Rotation paths and how fast each direction turns (degrees per step)
Each turn is a multiple of 5 degrees from 10 to 175, or 0.
Each row of a path follows its step; steps can be skipped.

step 2: [ -4  18  15   6  -5   2   0   1  15  17   5  -6   3 -13  14 -18 -11  17
  -1   3 -11   7   8 -16  -4  -2  21   6  -5  -1   5  -1  29  12 -19 -23
  -4]
step 3: [ 21   6  10  -5   7  -4  15  -5  -3 -14 -14  -5 -27 -35  -3   4 -10   0
   3   2 -15   0  -3   2   4   3  13  -1  -1  22 -14  -6 -16   1   3 -10
  21]
step 5: [ -8  31 -14 -14  10   3   5   9 -15  14  -4   1   6  -9  20   3 -12 -17
 -11  -1  14   0 -12  -1  12   6  -5 -12 -17   1   4  16 -11  20  15  -7
   4]
step 6: [  1   6  21 -16   4 -27   9   8  11  -2  16  -8   9 -17  10 -25   3  -7
 -15   2   8  -9  12  -2  -6  10  -9   0  -5  -9  11  -6  14  -2 -26   0
  10]
step 7: [  4   2   0  22   8  -3  -2  -4   9 -17  -1 -11  -6 -13  13 -10   3  -1
  11  -1  -2  -3 -20   5  -9   1  26   1 -33   3  -6   2  17  -6  17 -17
  23]
step 10: [ -2  24  14 -18  -1  -4   8   3  11  -8   2   8  11 -15  -8 -14 -17 -13
  10   6 -26  -1  18 -13   9   1   3 -22 -17  -5  -4  15  -5   5 -15   0
  -3]
step 11: [ 24   7   6  -2 -12 -10  -9 -10  -3  20   6  -6  -9 -20  11 -22   1 -18
  -1   4  13   9  -9 -12 -17  -4  10  -9  -4   0 -19 -13   6   7  13   0
  23]
step 12: [  4  17  -2   0   4 -21  12  16  11  -4   6 -11 -16   0  -6   7   8   5
 -14  -2   2 -17  -5 -15 -13   9   6   3 -28  32  16   3  -4  10   9   6
  -7]
step 15: [ 16   6  12  -1  22   6  12 -22  -3   0  -8  -2  -3 -31  11  -4  12  -6
  13  -8 -18  -2  -3  -6 -20  18   1  -9   7   5  -8   4   3  10 -10  -8
  21]
Speeds:
[ 4  4 -3 -5  1  4  1  6 -3 -2 -6 -4 -5 -4  2  2 -3  0 -6 -3  0 -1  1  2
 -9  6 -1  3  7  2  5 -3  8  4 -2  2 -4]
115
[ 2  6  2  4 -3 -1  4  1  2 -3 -1  1 -2 -9 -1 -5  1 -2  1 -2 -1  2 -3  2
  8 -8  0  3  3 -9  0  4  7  0 -5  6 -1]
90
[ 0 -4 -4 -3  0  2 -9  1  6  8  5 -1  5 -2  1 -1  1  0 -3 -2  4 -3 -3  2
  0 -1 14  4  5 -1 -3 -2  3 -2 -3  3  1]
155
[  3   1  -3  -5  -3   6  -1   1   3   0   2   2  -1  -1   1  -1   0   9
  -4  -2 -10   3   7  -1   1  -6  -2  -3   2   0  -6  -1  -3   7   4   2
   6]
55
[-8 -1 -5  4 -5  2 -1  3 -5  0  4  5 -7 -1 -2 -4  4  2 -7  4  0  2 -2  2
 -6  0  1  4 -9 -1  1 -2 -2  0 -8  0  4]
65

step 0: [  2   0  31 -15  -9   8 -10 -15  10  -4  -5  14 -22  -6  -7  -5   1   5
  16  -4 -16  11   8  10   6  18  -5  -4  18  -4  12   5  -3   3   2   4
  -1]
step 1: [ -5 -19  10  -6 -24  -6 -20 -19  -7   6 -15  10 -11  -3  -2   1   9   1
   2  10  15  -1  11 -10   7  23  13  -2  -7   5  12  16  11  -2   6  -5
  -7]
step 3: [-12  -8  18 -17   2  -8 -21  -8 -19  11  -7  20 -19   5   2   1   6 -12
   6   4   1  -3  -4  -3 -15  10  13  19  10  -4  23  -3   5  -4  -2  -6
   3]
step 4: [-16  16  17 -22  -4  -5  -2 -20  -7  12   5   1  -4   9   0  -6  14   0
  11  -2  17 -10   1  15   4   5  -2   5 -14  -6   4  16  10 -22  10 -14
   4]
step 6: [-12  13  -1 -21 -12  -1 -20  -5 -12  -2 -11  15  -7  24  -2 -10  12   0
  -4  16   2   6  17   7   1 -14   0  17   2   3  -2   8   9 -15  13  -1
   2]
step 10: [ -2  12  -5  -2  -9  -4 -23 -27   6  -4   8   1 -14  13  -1  -1   1 -15
  18  -6  -2   7  12 -14  -5  -9  19 -12  -8 -14  -3  11   6   7  -7   7
 -16]
step 12: [-14  18  20 -17  -7   5  -2 -19  -8 -22  13   5 -13   1   2   6  -4 -10
  18   7  -6   5  -6 -13  -8   3  15  -9 -22  -9   2  -4   1 -10  -6 -10
  -4]
step 13: [  2  13  16   5  -8   9 -12  -7  -7  11  -3  13 -17  14 -11  -9 -15  -6
   1 -15  -3 -12   9  -4 -15   7   9 -23 -16   1  -7  -2  17  -5  11 -13
  -8]
step 14: [-12  11  14 -12 -20  15  -2  -8  -5 -23 -12   8 -14   3   6   1  -7  -5
  13   7 -16   2  19  -2 -16   9  -1 -10   8  -9 -10  -1  -3  -8  20  -8
  10]
Speeds:
[ 5  0 -2  0  1  7 -3 -2 -2  2 -1  3 -2  5 -7 -1  7  2 -9  2  9 -8 -2  3
  2 -4  5 -2 -1  5 -5  0  5 -1  1  0 -2]
155
[-4 -2  1 -9  5 -3 -7  1 -2  7  3  4 10  0  7 -3  3 -2  0 -3  1 -1  1  0
  7 -5 -1  6  3  1 -2  4  1 -2 -2  3  0]
20
[-3 -1 -1  3 -5 -3  6 -3 -2 -1  1 -3  2  7  3  5  1 -8 -6  5 -5 -3  5  1
  0 -4  3  5  4  2  0  0  1 10  4  1 -4]
85
[ 1 -4  6 -2 -3  8  0 -1  1  2  0 -1  9  0 -5 -1 -5 -2  2  4 -2 -8 -4 -4
  2 11 -1 -1  4 -1  2  2  0  2  3  6  3]
20
[ 7  0 -6 -1  0 -2  0  1  1  2  0  0 -8  4  6  3 -3  0  2  5  1 -7  1 -7
 -5 -3 -2  2  8 -6 -2  3 -1 -8 -2  6  3]
90
[ 3 -3  1  6  1 -2 -2 -3  9 -1 -1  4  2  5 -1 -5 -2  2  5  9  3  7 -5  1
  5 -8 -6 -1 -1  1  1 -1 -1  4  2  6 -4]
35

step 0: [  0  -3  33  12   2  20  16   0   5  -8  17  -8   0  17  13 -11   1  -9
   4  19  13  11  18 -10  14   8   6 -19  10  -5   9   7   7  -2  -1 -12
  13]
step 1: [ 15  -2 -21  10 -10   4  10   3  12  -3  -5 -10  -2  -9  31   8   8  13
 -14  -6 -23   0  -6  -4   7   6   8  -8   9 -14 -23  -2   1   0 -11  22
 -19]
step 7: [  0  12  20 -18   3  -5 -11  -1  -1  10   1 -14 -13   0   0  -4  25   4
   5  -7 -11 -13 -23  -9 -15 -10 -13 -10   9   5   4 -18  18 -16  -8  23
   3]
step 10: [ -2   4   8   8  -2   1  -8  -8  16 -18  29   4  -7   7  15   4 -20  -2
   1  -4   0 -22  -5  -8  -2 -18   2  -8   0  26  10  -6   3  17 -23 -13
  -8]
step 11: [ 12   9 -15   1  14  15 -10  -5  11   4   7 -10  -1 -13   3 -11  -9 -11
  -7  28   8   4  32  14   4   8   0  -6   1 -26 -16   4   3 -12  -8  -7
  -6]
step 12: [  2 -15   4  -2   5 -11  24 -10 -10  14  -5   2  14  -8  19   0  -2  11
   4   2 -24  -4   1 -12 -12  13 -10 -16  15  11   4 -10 -28 -13 -10   4
  -8]
step 14: [  1  -2  -6   0 -11 -10 -21   6  -4  13 -19   7  11   9  21   8  -1  19
  -6   6   3  27   6  29   7   4  11  -2  -7   4  -6 -13   2   1  19  12
 -16]
step 15: [  0  13  15   1  14  -2  12   2 -23  -1  24 -14  -9  -1   2  -4  -5  18
  13 -19   3  -7 -13  10  14  -4 -13  15  -4  -3  34  -2  -3  -5   1   6
  -1]
step 16: [ 17 -11  -6  -2  17   0   5 -11  26   5   2  19 -16  -6 -16  -7   7 -11
 -13   7  -7   6 -12  18  19 -10   9  -6 -11  12  -4  16  22   8  -4   6
  -1]
Speeds:
[ 4 -4  3 -3  0 11 -3  1 -4 -7  1  7 -2  2 -4  4  2 -6 -4  0 -1  6  8  3
  3  1 -1  3  4  5 -1  3  5 -4  0  0 -2]
135
[ 1 -4  0  3 -5 -5 -2  4 -2  2 -6  1  9 -1 -4 -3  3 -2 10 -7  4  4  3  0
 -7 -7 -2  3  2  3 -3 -2  2 -3 -1  1 -2]
70
[  6  -3   4   7  -1  -2  -1  -5   2  -4  -3  -2   3  -3  -1  -4  -1 -12
  -2   4   2  -1  -2   3   4  -4  -2   2   5  -7   6   2   1   9   2   1
   0]
140
[-6 -2 -2  3  1 -2 -5  3  2  6 -2 -3 -4 -1 -8 -1  0  0 -4 -2 -5  6 -2  0
  2  0 -3  2 -5  4 12  4  1 -3  5  6 -1]
35
[-5 -7  8 -6 -6 -2 -2  6  3 -2  2  4  6 -3 -2  2  3  1  3  6 -6 -3  0 -4
  2  1  9 -1 -1 -4  2  3 -2  0  6 -2  0]
80
[  3  -4  -1   3  -2   9  -3   6   4  -2  -5   0  -5  -1   0   0  -2   3
   1   7   0  -3  -2   0  -1  -7   0   3  -5  -3   0 -14  -3  -2   0   2
   1]
115
[ -1  -4  -1  -4  -3   2   0  -2   4   4   3 -10   4   4  -2   4  -3  -1
  -4   1   2  -2  -3  -4  -1  -1   6   1   2   4  -3  -3  13   3   0   4
  -6]
115
